128 stands for zero in the data rows.
Here are some points, one per row:
177 136 134 95 97 112 95 179 174 140 158 178 179 186 129 121 104 111 96 126 79 139 184 88 195 91 154 167 139 127 167 156 85 99 105 160 83 95 142 151 141 147 115 79 73 196 169
105 194 139 164 141 107 85 134 111 152 104 107 86 146 70 162 82 158 159 135 106 126 108 104 137 146 171 93 123 169 99 131 84 185 95 155 139 135 103 136 92 106 137 177 109 169 74
126 65 134 163 100 150 165 122 76 79 116 172 114 146 108 178 134 151 139 107 123 131 186 107 106 172 175 148 169 108 136 119 167 176 143 119 141 121 102 97 155 142 145 126 197 183 137
108 142 134 144 73 114 126 125 134 94 119 134 139 140 120 154 142 129 75 186 161 68 86 98 119 121 170 99 151 106 93 177 174 129 154 104 157 140 193 147 122 156 142 129 126 148 136
99 130 98 30 122 83 145 159 134 151 87 106 97 51 138 122 148 155 167 78 100 141 163 148 115 115 176 154 87 104 187 98 137 189 166 98 130 86 125 130 49 128 166 95 155 93 64
133 119 137 110 140 168 95 142 80 86 150 125 138 104 139 120 150 142 128 113 83 102 69 111 129 87 140 86 125 155 154 92 154 106 113 96 52 114 114 138 136 183 101 112 152 137 116
113 153 182 142 95 68 138 119 115 148 168 165 170 76 98 91 93 152 94 85 126 126 163 187 126 106 163 110 177 107 94 124 156 107 158 95 118 167 114 167 139 72 164 170 108 106 138
79 138 118 156 116 83 81 109 120 137 122 174 115 109 132 173 149 161 89 176 140 159 163 164 142 139 73 152 96 145 128 165 110 157 140 158 94 118 135 111 121 145 127 144 124 112 108
142 160 127 110 145 188 123 97 86 148 183 66 148 99 97 187 117 149 141 92 157 171 128 146 99 133 104 145 134 131 167 150 180 109 187 145 133 154 133 102 137 88 95 96 154 169 170
126 73 126 134 77 174 158 140 162 132 116 93 126 169 96 111 119 127 117 113 76 101 96 179 209 127 138 104 156 110 139 160 185 106 110 111 130 162 130 79 153 77 137 146 83 187 58
181 108 74 159 132 128 104 125 129 158 142 89 163 146 162 121 178 103 112 136 77 76 178 128 96 122 92 169 88 71 79 106 107 76 76 139 98 147 100 159 112 90 130 128 183 166 99
146 165 137 72 131 82 119 108 148 84 172 104 192 152 86 144 111 85 195 85 116 130 90 72 149 211 110 123 170 147 116 148 119 160 80 162 111 90 89 162 136 143 174 169 159 88 134
102 109 123 87 145 192 148 94 100 102 146 123 91 144 139 94 117 143 179 105 186 91 119 150 199 130 142 161 86 130 142 147 106 130 151 163 75 141 183 145 93 65 160 129 110 70 145
134 125 120 139 143 87 160 139 121 173 95 112 90 173 112 155 123 173 144 111 104 125 62 194 150 91 98 157 129 154 94 100 82 146 131 186 164 142 96 99 98 136 131 174 133 130 116
137 169 137 113 169 147 108 151 196 98 88 152 93 140 153 147 136 142 174 192 134 114 147 100 111 116 111 79 174 165 145 78 107 134 89 103 138 116 125 123 104 92 77 119 151 183 111
75 141 116 153 124 116 168 165 133 166 128 106 178 162 166 95 106 161 171 169 94 128 115 142 106 108 151 177 142 78 149 178 139 162 116 122 147 101 132 140 111 149 149 90 140 83 128
123 133 162 155 128 86 135 75 83 103 110 170 128 108 80 85 116 163 119 130 120 171 172 107 112 113 84 82 132 94 125 145 159 114 122 134 143 115 79 102 131 80 156 154 113 108 147
110 139 122 119 140 119 88 190 102 74 95 162 151 128 123 166 118 174 85 84 111 179 71 94 121 139 111 153 162 119 140 89 86 116 130 185 102 121 184 97 148 116 179 78 117 133 111
159 167 173 158 160 145 137 173 134 124 121 160 105 113 179 123 78 135 117 103 132 137 131 95 137 114 155 93 106 83 109 156 164 102 132 88 151 128 90 99 133 167 140 144 176 92 156
171 117 119 127 94 173 108 87 163 163 103 165 147 181 159 111 151 146 140 174 121 171 67 117 115 129 133 162 124 117 178 108 148 91 104 107 112 131 142 166 150 97 123 152 164 80 167
78 124 156 62 101 162 87 71 85 90 150 158 163 144 110 187 173 83 149 82 89 132 125 138 166 167 141 103 148 110 71 87 61 86 158 104 175 95 135 150 119 154 84 122 107 115 118
94 107 181 82 84 83 86 129 116 165 97 86 96 120 160 184 135 99 129 143 142 70 100 73 128 162 142 173 92 127 164 135 126 118 154 90 167 160 115 114 161 139 158 185 126 142 167
167 104 116 99 97 181 78 132 123 144 155 104 134 87 159 78 117 145 108 117 171 130 129 123 114 117 139 79 108 153 133 148 104 130 89 178 162 151 147 98 127 161 86 185 167 145 126
118 88 115 147 161 138 111 123 179 177 144 183 177 153 127 129 78 150 157 104 136 145 135 134 99 108 137 177 141 116 135 73 164 144 115 97 140 143 153 158 134 177 161 144 111 122 128
95 82 139 167 98 102 116 175 106 180 159 85 89 187 112 83 177 84 163 109 176 117 125 84 106 102 92 126 99 169 123 124 96 91 146 104 116 65 107 88 139 74 114 80 105 94 126
74 129 62 152 170 105 150 173 166 182 149 160 152 135 83 157 126 133 139 92 149 168 152 157 141 131 159 112 180 175 118 47 141 158 136 152 160 133 182 137 116 177 162 144 107 111 117
137 133 158 147 85 162 156 117 175 127 164 165 122 98 173 175 184 112 101 118 119 129 90 86 151 113 77 144 96 105 175 129 95 190 84 144 91 110 124 86 108 174 135 113 111 142 110
192 147 103 155 157 86 87 111 105 130 91 140 103 145 148 78 143 116 103 91 84 113 105 107 109 150 107 94 100 89 149 125 105 116 199 132 144 157 148 93 119 159 123 141 138 95 149
107 78 153 136 164 94 181 83 129 128 118 138 169 83 171 170 135 67 113 108 160 150 87 100 169 131 112 94 112 96 169 145 130 184 114 169 75 61 85 128 124 99 156 129 82 140 140
76 174 80 119 104 183 141 183 116 163 99 160 140 143 108 179 112 79 104 151 103 72 80 141 102 167 89 134 110 141 171 75 117 79 113 185 67 105 97 134 126 118 72 170 117 84 104
106 152 141 145 124 180 163 117 156 128 164 131 80 176 146 150 129 142 113 84 155 73 131 178 108 154 157 88 136 134 141 168 143 197 80 124 189 99 91 195 174 106 67 109 168 97 129
174 64 140 112 183 169 155 156 83 140 83 111 195 147 132 83 98 170 88 119 177 147 144 108 133 110 85 180 136 156 135 128 121 109 126 109 161 158 100 109 128 133 93 161 146 102 144
176 129 104 115 92 133 164 91 88 155 97 165 136 146 161 96 159 80 117 182 92 85 157 130 111 120 79 145 99 163 77 113 95 117 134 115 120 152 169 89 122 74 98 83 180 159 141
185 152 124 160 131 138 102 104 181 103 118 103 125 76 110 83 185 123 162 145 178 134 132 154 202 113 122 146 93 114 168 123 143 95 178 84 76 86 127 189 144 159 138 174 173 135 150
116 126 177 107 195 131 165 131 96 166 177 82 139 83 67 154 161 138 96 153 142 160 148 109 119 113 85 140 131 160 100 133 174 99 116 122 131 154 193 121 157 151 91 149 108 86 154
122 121 77 67 170 82 81 88 87 107 133 120 78 171 120 85 161 90 123 180 183 150 135 91 110 128 175 151 141 70 120 62 189 158 112 185 126 152 133 145 139 84 81 124 84 165 94
98 141 104 150 185 108 70 128 91 81 176 82 118 130 102 112 177 101 113 169 166 92 92 179 126 129 91 108 153 76 93 167 113 128 86 84 122 113 162 86 150 127 179 125 94 153 168
133 131 110 153 90 100 123 105 131 103 86 117 104 140 87 110 73 128 105 106 100 130 133 87 116 103 82 88 84 84 169 109 93 125 166 171 156 128 193 101 116 107 159 159 115 79 117
111 124 150 139 163 188 146 94 127 127 102 103 126 89 181 101 187 162 108 136 73 89 144 124 123 126 176 80 82 167 145 135 130 104 168 181 167 137 144 188 123 99 180 77 91 127 97
129 70 96 139 129 90 83 80 170 119 122 160 87 123 85 159 81 158 99 141 118 154 174 141 129 105 96 112 117 121 162 139 82 119 163 142 140 149 151 111 117 123 133 174 125 94 125
121 124 87 133 130 138 169 173 131 74 170 166 185 179 178 119 143 156 191 150 140 185 91 147 103 133 157 93 89 162 159 140 161 138 146 82 105 75 188 177 121 100 111 171 136 165 108
137 172 161 162 145 101 157 172 169 143 164 75 173 117 123 131 125 59 129 162 81 121 143 122 154 107 94 116 155 153 140 103 124 149 112 141 170 172 152 84 86 117 89 82 189 142 72
186 169 157 160 175 139 151 164 105 116 106 163 114 106 165 122 90 145 121 105 131 161 149 88 133 127 142 106 125 86 102 133 167 91 137 86 159 127 88 95 139 136 152 165 159 120 143
134 124 161 106 158 101 184 139 100 192 155 165 113 156 154 110 98 144 147 128 140 137 171 78 135 210 157 93 171 84 139 160 91 105 174 126 114 168 144 112 98 149 88 80 89 106 114
160 88 158 102 107 161 178 78 168 123 157 73 114 115 170 89 75 123 159 191 151 87 159 120 100 124 166 122 175 163 88 78 90 90 145 176 94 63 177 169 129 164 117 127 123 108 143
141 150 172 120 90 179 108 137 102 183 116 131 89 73 112 109 148 92 171 81 176 146 91 156 132 125 108 154 178 128 104 172 85 120 154 177 115 165 127 169 149 171 129 73 151 172 88
126 98 126 132 185 124 109 83 182 140 92 172 87 147 83 90 82 99 108 67 136 87 70 88 129 123 107 167 71 157 105 168 167 97 125 104 147 134 102 127 124 122 75 88 159 157 134
119 151 71 137 138 161 155 124 171 129 187 81 150 92 103 118 67 162 107 130 91 143 81 165 156 177 97 169 94 80 95 74 130 175 90 81 87 140 168 139 158 113 83 102 118 162 152
165 97 170 110 121 150 118 182 157 121 139 108 140 84 78 99 161 123 117 118 145 182 153 161 105 148 99 156 105 164 119 151 121 100 90 125 132 116 168 156 115 166 91 135 128 94 141
154 157 84 95 103 146 95 78 130 168 141 128 185 151 99 131 77 160 123 135 168 164 119 166 117 126 146 117 123 193 140 127 169 111 188 79 144 146 73 89 160 143 108 120 127 105 143
110 76 96 157 142 111 92 172 97 147 107 72 77 158 133 134 124 142 154 164 71 176 93 99 121 100 130 132 158 123 91 172 78 155 119 153 137 107 94 188 90 139 154 128 146 126 94
136 84 140 134 73 105 134 103 90 155 154 145 177 107 91 101 102 169 107 113 152 159 150 160 97 131 157 177 143 113 132 116 139 111 159 74 151 167 97 112 150 135 139 151 109 89 134
103 99 97 139 128 112 93 159 171 137 189 184 170 85 131 174 131 119 134 138 137 128 137 80 125 124 158 172 181 128 79 117 122 165 188 143 139 174 109 110 119 62 162 143 94 90 123
These points spread out most along one direction. Take the direction at right angles to it along which they spread out most. Then take the direction at right angles to both along which they spread out most. Go by this last direction. For each point below, how far along it does it lie, from 0 to 99? The average is 50, and the first point in the table lies past the average. One standard deviation of the points above along it is 16.
151 107 104 138 137 87 163 173 83 164 169 143 125 103 95 153 141 120 180 182 138 62 134 180 129 120 87 133 140 176 142 171 115 114 81 93 173 77 127 129 132 101 136 79 77 134 134 ~ 56
94 167 145 158 98 125 120 95 150 88 134 161 125 85 76 99 125 172 95 148 115 157 151 107 108 105 115 104 126 103 146 120 118 111 152 148 142 121 88 101 113 106 154 145 87 136 139 ~ 37
93 91 116 114 75 100 153 89 167 80 90 140 86 136 167 172 108 172 168 128 101 153 139 121 174 159 167 83 89 88 64 154 104 125 95 163 85 162 91 100 157 179 85 99 89 123 134 ~ 46
152 167 139 80 113 157 117 119 88 86 74 177 82 117 163 84 160 86 138 95 107 102 142 173 120 101 158 111 181 175 161 102 145 128 79 83 76 86 190 92 142 139 135 123 181 151 132 ~ 51
144 82 177 156 85 111 133 127 159 113 139 111 126 128 147 169 184 83 103 137 191 99 106 179 115 161 136 90 173 96 93 174 164 173 125 127 102 139 158 94 113 142 157 128 95 136 145 ~ 54
178 173 147 150 141 143 162 186 120 99 116 151 109 133 168 138 97 153 142 86 127 135 147 105 113 116 129 101 143 85 107 140 172 112 124 92 156 114 90 100 157 153 135 177 148 117 149 ~ 44
78 183 82 130 164 94 173 112 104 78 112 91 101 175 113 125 162 85 102 160 176 122 169 179 110 114 151 152 93 112 97 137 95 91 103 112 157 132 80 123 158 138 166 110 111 168 155 ~ 40
103 157 76 71 81 140 101 186 98 143 130 84 82 169 166 87 116 70 103 164 159 120 180 135 111 106 123 142 112 144 111 113 178 166 137 134 124 164 97 180 140 168 175 167 132 173 153 ~ 50
97 147 172 120 159 163 181 113 111 72 88 111 156 89 113 105 164 113 121 148 73 87 128 146 111 98 137 125 115 153 183 162 149 158 152 154 131 169 110 181 100 128 165 119 71 130 88 ~ 51
151 146 84 169 144 139 158 87 157 149 67 71 125 131 171 175 144 125 97 101 170 172 79 96 120 120 148 164 115 143 118 139 125 161 102 79 99 105 96 129 136 122 93 104 146 110 163 ~ 51
106 98 120 130 104 83 80 89 133 88 119 94 105 108 181 136 94 142 111 100 81 132 172 149 155 166 91 145 158 196 135 106 148 82 105 117 149 147 148 177 116 143 117 69 120 147 156 ~ 50
151 152 180 133 172 118 108 156 166 106 95 110 144 122 114 136 141 87 157 163 104 81 154 144 114 137 166 106 81 165 109 102 89 152 97 170 126 117 87 114 112 111 86 78 155 142 92 ~ 43
